In the rows, 128 means zero.
One turn moves every row onto another: examples first, then more rows asked
Q493: [136 162 157 156 127 142 120 130 122 152 131 149 140 119 121  92 141 117
 140 119 119 108 124  98 154 124 139 111 143 151 131]
Q674: [106 135 137 148 152 154 140 137 135 152 119 132 126 126  97 121 123 106
 158 126  98 115 105 134 162 126 112 147 143 139 127]
Q16: [129 112 118 136 133 119 177 130 138 126 122  84 154 102 126 124 129 120
 158 118  83 133 128  95 149 122 141 119 154 165 140]
Q124: [ 95 127 119 161 138 141 138 148 157 152 129 119 143 111  87 123 131 118
 137 130 106 107 111 122 152  95 119 132 148 118 100]
Q755: [140 110 128 136 105 123 174 136 131 132 116 102 136 120 138 120 125 120
 159 106  84 118 121 108 142 130 132 119 163 175 149]
Q62: [129 142 156 152 125 146 111 134 132 153 128 151 141 108 123  97 129 132
 126 131 120 115 117  96 156 120 143 111 120 136 148]
Q589: [128 123 145 129 139 114 162 141 127 119 110 105 144 116 124  99 129 133
 111 127  87 135 149 101 154  95 154  96 143 169 140]
Q586: [124 168 148 150 141 136 126 126 131 142 139 129 149 104 113  88 139 109
 139 122 116 111 136  93 156 129 147 111 145 143 107]
Q387: [101 118 121 159 116 145 136 140 156 160 135 128 139 109  99 112 123 133
 129 132 118 112 101 123 145  86 111 129 149 121  99]
Q969: [ 99 135 128 156 149 144 144 148 146 148 124 124 134 122  87 125 134 104
 153 122  96 102 112 130 158 113 118 138 149 128 109]
Q659: [101 138 141 139 158 152 158 141 133 154 109 124 129 140 104 124 130 118
 152 125  94 124 101 137 164 117 103 132 145 143 137]
Q911: [105 136 129 141 147 158 132 132 139 154 117 128 134 116 113 109 108 117
 159 139 104 129  97 128 156 133 110 154 133 142 135]
Q691: [ 98 141 119 140 103 150 141 138 154 150 138 131 140 110 131  90 106 126
 155 135 115 113  93 123 132 127 110 143 148 143 103]
Q31: [126 103 112 136 108 120 179 134 148 130 136  81 155  95 130 115 124 131
 142 113  95 132 128  99 139 112 138 108 164 160 122]
Q552: [103 127 124 150  97 148 141 137 151 159 140 137 134 113 117  96 114 133
 140 130 120 112  93 127 136 102 104 132 153 133  98]
Q117: [129 132 147 125 134 113 165 145 125 115 111 109 142 123 130  95 129 128
 120 124  83 127 146 103 151 106 154  98 144 177 142]
Q682: [119 143 152 150 118 156 122 143 130 156 149 141 133 114 114  89 129 127
 123 100 128 112 130 119 154 128 147  99 152 149 123]
Q946: [ 99 142 117 137 128 154 133 136 151 150 126 122 144 108 127  95 101 124
 159 143 109 126  96 121 140 137 114 152 136 145 122]
Q833: [ 91 133 123 145 135 129 154 150 162 144 114 108 146 118  96 123 136 122
 125 133  97 104 113 120 147  92 112 121 146 113 101]
Q524: [ 93 145 127 122 105 145 165 135 151 147 131 122 138 119 137  86 108 128
 147 132 111 119  93 127 132 125 101 131 154 145 103]
Q151: [120 149 147 144 141 138 113 124 138 148 133 120 146  90 106  91 124 115
 115 126 120 121 141  97 159 123 151 114 133 127 112]
Q316: [ 99 137 129 129 151 155 142 141 144 155 100 113 139 126 120 113 109 129
 144 140  98 134  99 131 152 133 107 143 134 143 148]
Q723: [135  89 130 134 134 117 170 117 136 133 115  89 142  94 117 130 121 124
 136 125  88 140 127 100 158 105 133 119 141 145 144]
Q960: [125 135 152 147 127 150 106 130 133 161 131 133 133 101 108  95 119 126
 103 114 126 120 137 113 158 121 144 109 141 132 127]
Q599: [ 99 124 120 149 115 138 143 142 158 161 116 114 145 118 108 113 124 142
 115 138 112 117 102 123 139  81 102 120 154 119 107]
Q741: [ 90 146 122 117 128 146 151 142 156 143 114 108 145 115 135  96 100 126
 148 143 102 126  99 124 138 142 110 143 135 140 125]
Q195: [123 123 142 124 114 115 165 149 133 118 122 109 143 117 137  87 122 140
 108 120  93 126 144 106 142 100 154  90 150 174 131]
Q442: [129 117 151 126 115 115 166 143 126 122 118 114 135 122 128  91 127 136
 103 117  92 125 145 110 147  92 150  88 151 172 131]
Q688: [145  83 140 138 108 118 166 122 130 141 109 104 123 111 118 132 125 122
 125 108  89 122 126 112 150 102 126 115 157 148 144]
Q73: [105 154 144 146 127 149 135 147 142 141 161 136 150 103 119  88 132 126
 137 110 123 111 128 103 152 136 156  97 137 145 118]
Q341: [142  86 137 128  96 125 167 124 131 139 115 111 126 109 140 119 111 132
 138 114  92 128 114 110 144 120 126 119 146 158 157]
Q565: [109 143 145 145 131 144 121 142 146 140 147 136 153  93 121  93 126 132
 129 130 122 118 121  92 155 129 156 106 113 130 135]
Q296: [129 119 150 121 122 122 162 139 123 121 116 118 139 118 140  87 118 143
 115 129  94 139 136 106 149 102 149  96 137 178 151]
Q83: [103 131 127 138 101 147 156 133 148 163 129 126 136 124 126  94 116 143
 129 131 121 124  93 131 134  94  93 120 161 139 103]
Q974: [131 115 150 128 129 116 163 138 125 123 114 111 136 119 123  96 128 137
 102 123  91 134 146 107 153  87 149  91 146 167 137]
Q64: [ 94 140 138 142 151 135 169 146 144 141 118 120 135 133  94 127 142 108
 147 123  91 105 109 129 159 106 110 123 150 128 110]
Q439: [132 125 154 122 126 117 165 141 121 119 111 120 135 125 138  90 124 132
 121 123  87 129 139 107 150 108 149  97 141 180 149]
Q527: [128  85 124 126 109 122 171 122 144 135 127  92 144  88 135 116 108 138
 132 125  98 143 117 101 145 110 133 115 140 149 143]
Q472: [138 102 125 144  98 117 174 138 137 136 121  96 134 117 125 123 131 122
 138  98  90 112 130 110 139 109 131 109 177 163 128]
Q572: [124 121 140 122 120 119 162 145 133 119 120 108 146 113 140  86 117 146
 111 129  93 138 140 101 144 101 154  93 141 176 143]

Q527 -> Q688
Q659 -> Q524
Where do these go?
Q296 -> Q442
Q674 -> Q691
Q586 -> Q565

One turn moves every row onto another: examples first, then more rows asked
Q458: [155 104 146 116  98 134 102 146 150  86 122 103 156 169 124 119 146]
Q836: [149 118 153 136 124 131 111 141 140 101 145 151 132 133 126 128 148]
Q402: [151 147 110  94 111 145 151 122 119 114 132 110 109 161 122 110 144]
Q408: [152 148 111  95 109 146 152 124 120 114 131 109 110 160 124 109 144]
Q494: [146 130 139 130 105 153 127 101 122 109 108 111 138 151  97 136 136]
Q2: [148 139 115 100 102 133 142 113 140 116 101 122 125 167 143 106 130]
Q556: [166 131 133 149 125 137 143 143 118 133 140 104 113 141 119 120 117]
Q355: [151 148 109  94 109 146 151 124 123 115 132 109 110 161 121 113 143]
Q628: [155 115 129 124 103 140 121 115 117 109 115  78 138 173 101 124 131]
Q817: [165 103 149 129 111 125 110 165 134  95 138  96 140 165 141 100 139]
Q985: [161 105 151 128 113 131 121 169 137 110 131  83 136 170 128 102 130]
Q858: [142 101 153 123 101 132  98 145 154  89 121 109 146 170 115 121 138]
Q718: [151 146 109  93 110 144 150 123 121 115 133 110 110 161 121 113 143]
Q122: [153 140 140 147 119 151 140 118 122 124 124 127 123 132 108 134 128]
Q111: [141 113 163 144 124 130 110 144 139 101 140 146 124 138 125 119 139]
Q596: [145 114 149 120 106 137 101 131 153  90 126 137 150 150 115 137 151]
Q730: [134 113 154 119 114 140 107 120 143 100 122 132 142 152  97 139 150]
Q901: [162 112 154 141 127 123 116 162 128 104 152 126 125 142 143 106 141]
Q908: [153 100 155 133 108 126 107 165 144  96 130  98 136 168 132 102 131]
Q719: [151 129 111 104 119 114 136 115 120 121 125 118 108 169 145  98 131]
Q655: [167 116 126 136 116 131 131 141 115 124 134  74 122 167 114 115 119]
Q636: [152 149 110  94 108 147 152 125 123 114 130 109 111 161 123 111 143]
Q161: [158 116 162 145 130 132 132 164 125 117 143 116 120 142 135 101 133]
Q102: [151 132 117 101 108 125 138 112 124 113 108 113 119 173 147  94 133]
Q142: [152 107 162 146 123 125 114 164 135 103 143 121 123 149 138 101 131]
Q711: [148 141 108 102 109 128 141 116 147 125 114 134 118 160 138 118 126]
Q798: [134 109 158 130 111 134  99 132 151  92 127 139 139 151 110 131 143]
Q902: [147 103 145 111 103 136 107 141 149  99 118  93 150 176 104 125 140]
Q170: [142 122 163 140 131 137 123 134 129 111 137 147 124 131 116 124 146]
Q904: [149 134 106 104 120 116 138 118 134 129 128 132 107 161 139 113 127]

Q102 -> Q719
Q556 -> Q122
Where do these go?
Q458 -> Q817
Q858 -> Q908
Q902 -> Q985

